A single turn carries every row of the set below to another of its rows. Some are shown first; where does it send the rows asked next?
K_409: [ 21.5   0.0 -23.0 -15.1  13.2   4.7  -8.6  24.2  14.3  10.5  -9.9  11.1
   7.8   8.7   8.7   0.0   3.4 -21.9 -15.2  14.7  -1.5   2.5]
K_319: [  4.6 -13.5 -18.9   5.6   9.3 -17.2  16.8  15.0  -6.4   6.4 -25.3  14.9
 -16.0  -6.0 -12.1   6.5  -9.0 -32.3   1.8   7.1   2.1  -2.1]
K_743: [  1.6   4.7 -15.7  16.1  -2.6   2.8 -20.9  -3.2   5.0  -9.7 -12.9   6.4
  17.3  -1.3   1.9 -16.7   1.7  -3.1  -3.2 -11.7   2.4  -1.6]
K_717: [ -2.1   8.0  -4.0   2.9   7.7  -2.9 -18.9  17.7 -12.4  11.7  -6.4  10.4
 -14.8  -3.0 -22.2  15.1 -11.9  -9.2  -3.5   1.2  17.3  -5.0]
K_263: [ -7.3  15.9  -7.1  12.2  18.0  -3.5   0.7   9.9  -8.2 -12.5 -14.3  -3.1
  -5.2  -7.4 -13.1   6.1 -25.6 -25.3  -0.9  16.8  15.4  -0.2]
K_183: [ -1.0   0.1 -15.4  14.4  -3.0  -2.7 -25.6  -9.4  -4.1   0.0 -18.7   0.1
  -2.3   0.7   6.2   5.0 -13.7 -23.6 -29.5  -1.8   0.8  -4.8]
K_29: [  9.3   3.9  -7.4 -19.7  13.1   7.4  -3.1   3.5  -0.2 -21.6 -18.1   4.8
  -2.2   4.7  23.6   7.9  10.4 -16.1  -4.7  14.4   3.0  -3.9]
K_72: [ 10.0  15.1  -0.5 -11.8 -15.5  -1.3 -14.9  15.9 -17.3  16.2  -0.4  14.1
   8.2  -6.4  -7.3  10.6   2.7 -20.2   4.6   2.5  -1.5  -9.3]
K_300: [  9.7   8.1   5.7   1.6  -6.8  14.9  -6.3  29.5  11.8   2.3  -2.2  -3.3
   6.7 -14.3  -1.8  -7.1   9.1 -23.0   8.9  -7.3   3.0   3.7]
K_215: [ 11.2  -2.0  -6.7   0.8  16.4 -13.4   4.6   3.3 -11.0 -16.3 -14.0  15.1
   3.8  -6.1  -3.6 -24.1  -9.8 -25.0  15.1   1.0   6.3 -17.4]
K_152: [  9.4  -3.8 -17.7   3.0  12.7   7.5  -7.3  31.2  12.4   0.1 -12.7  25.8
   7.6  -4.0  -1.6 -19.4   1.8 -37.2  -4.5   4.3  -0.2   0.7]
K_935: [-12.8   3.4  -2.7  -4.4  18.7   9.9  -1.2  -3.0  -1.5  -4.7 -11.2   2.1
 -18.4  -2.0  16.6   5.2  -4.8 -39.2 -17.0  -4.1  -5.2  -8.4]
K_966: [-11.6   6.0   6.3  -3.6  12.8   8.4   2.5  10.9  -5.7  -4.3 -26.9  -8.0
 -14.4  -5.7  12.9   4.9  20.4 -27.4  -1.5  -8.0   3.0  -6.5]
K_479: [ -2.9  -5.0  -6.8  19.1   9.2   1.6  -6.7  20.7 -18.9   5.9 -14.1   2.0
 -12.5 -19.8   0.4   3.3  -6.5 -52.5  -7.7   5.2   2.0   0.6]
K_857: [ 19.5   7.0 -30.5   2.5  13.0  16.1  -8.2   7.3  -9.3   3.3   4.3   9.8
  -3.8 -13.2  15.5  -7.2  -6.0 -20.5  10.8  23.8  -5.0   4.5]
K_360: [  9.9   8.8   1.0   4.7  -8.4  -5.9  10.7   2.6 -13.5   9.1 -33.1   3.8
  -3.8 -11.6  -4.1  13.9   0.5  -9.3  -3.6   7.0  18.0   5.0]
K_291: [ -8.2  -0.2 -14.3  -5.1   7.1  -5.5 -15.4   3.1   0.4 -26.2 -17.6   5.4
 -12.5 -14.0   6.2  -4.6   4.7 -23.9  21.6  -1.2  12.4 -10.0]
K_578: [ 20.5  22.6 -23.6 -20.5  -3.2  -5.8   3.2  12.4 -15.4   0.0   3.3   1.3
   4.1 -12.8   9.2  -8.0  -3.5 -25.8   5.0  -6.6  -2.7  -8.4]
K_407: [  4.2   3.4 -13.8  21.5   0.7  15.1  -9.1   0.5 -11.1  16.2 -12.0  -9.8
 -14.1  -3.2  11.8   0.3  -8.9 -24.4 -17.2  -1.7 -15.7   1.3]
K_285: [ 12.3  -4.3 -29.5  -6.8  13.7   0.5  -6.2  11.8 -11.2  -6.8 -30.7  15.0
  -7.3  -3.1  15.5   6.9  15.0 -16.3  -3.0  26.0   6.9   0.3]
K_557: [  4.3   5.8 -27.3  14.7  -1.4  -9.7 -17.5   3.0 -11.4  13.4 -16.1  -9.0
   3.5 -12.0   1.8  11.7   6.0  -3.8   0.5  -2.5  14.9   8.2]
K_860: [  3.6   1.7  -4.8   4.1   7.5  -2.8 -17.1  14.5   7.4   2.2  -9.3   8.7
  26.2   1.1  -3.7  -9.2   5.4 -19.9 -24.5 -11.4  11.4  -0.9]
K_855: [  2.7   6.2 -25.6  -7.2   1.7  -5.9  13.9  12.3  -0.9 -25.8  -5.5 -12.1
  -4.7 -16.8  -1.1  -3.4 -16.7 -24.6   2.0  10.2  -3.3  -8.2]
K_548: [ 19.2   5.4 -13.8  -2.1  -8.1   6.0  -7.5  -4.1  -1.1   7.3  -9.2   3.9
  -1.4  -7.6  -1.1 -20.5 -14.7 -10.8   9.2  16.0 -13.0 -18.9]
K_870: [  7.3  13.9   2.8  -7.0   0.7  15.3   9.0   6.4  -1.9  25.1  -6.5   0.4
  -8.2 -17.6  -7.2 -11.3  -0.2  -8.2  -3.6  -8.0   3.7  -6.1]

K_183 goes to K_935
K_717 goes to K_263
Now find these:
K_743 goes to K_407
K_557 goes to K_479
K_548 goes to K_870

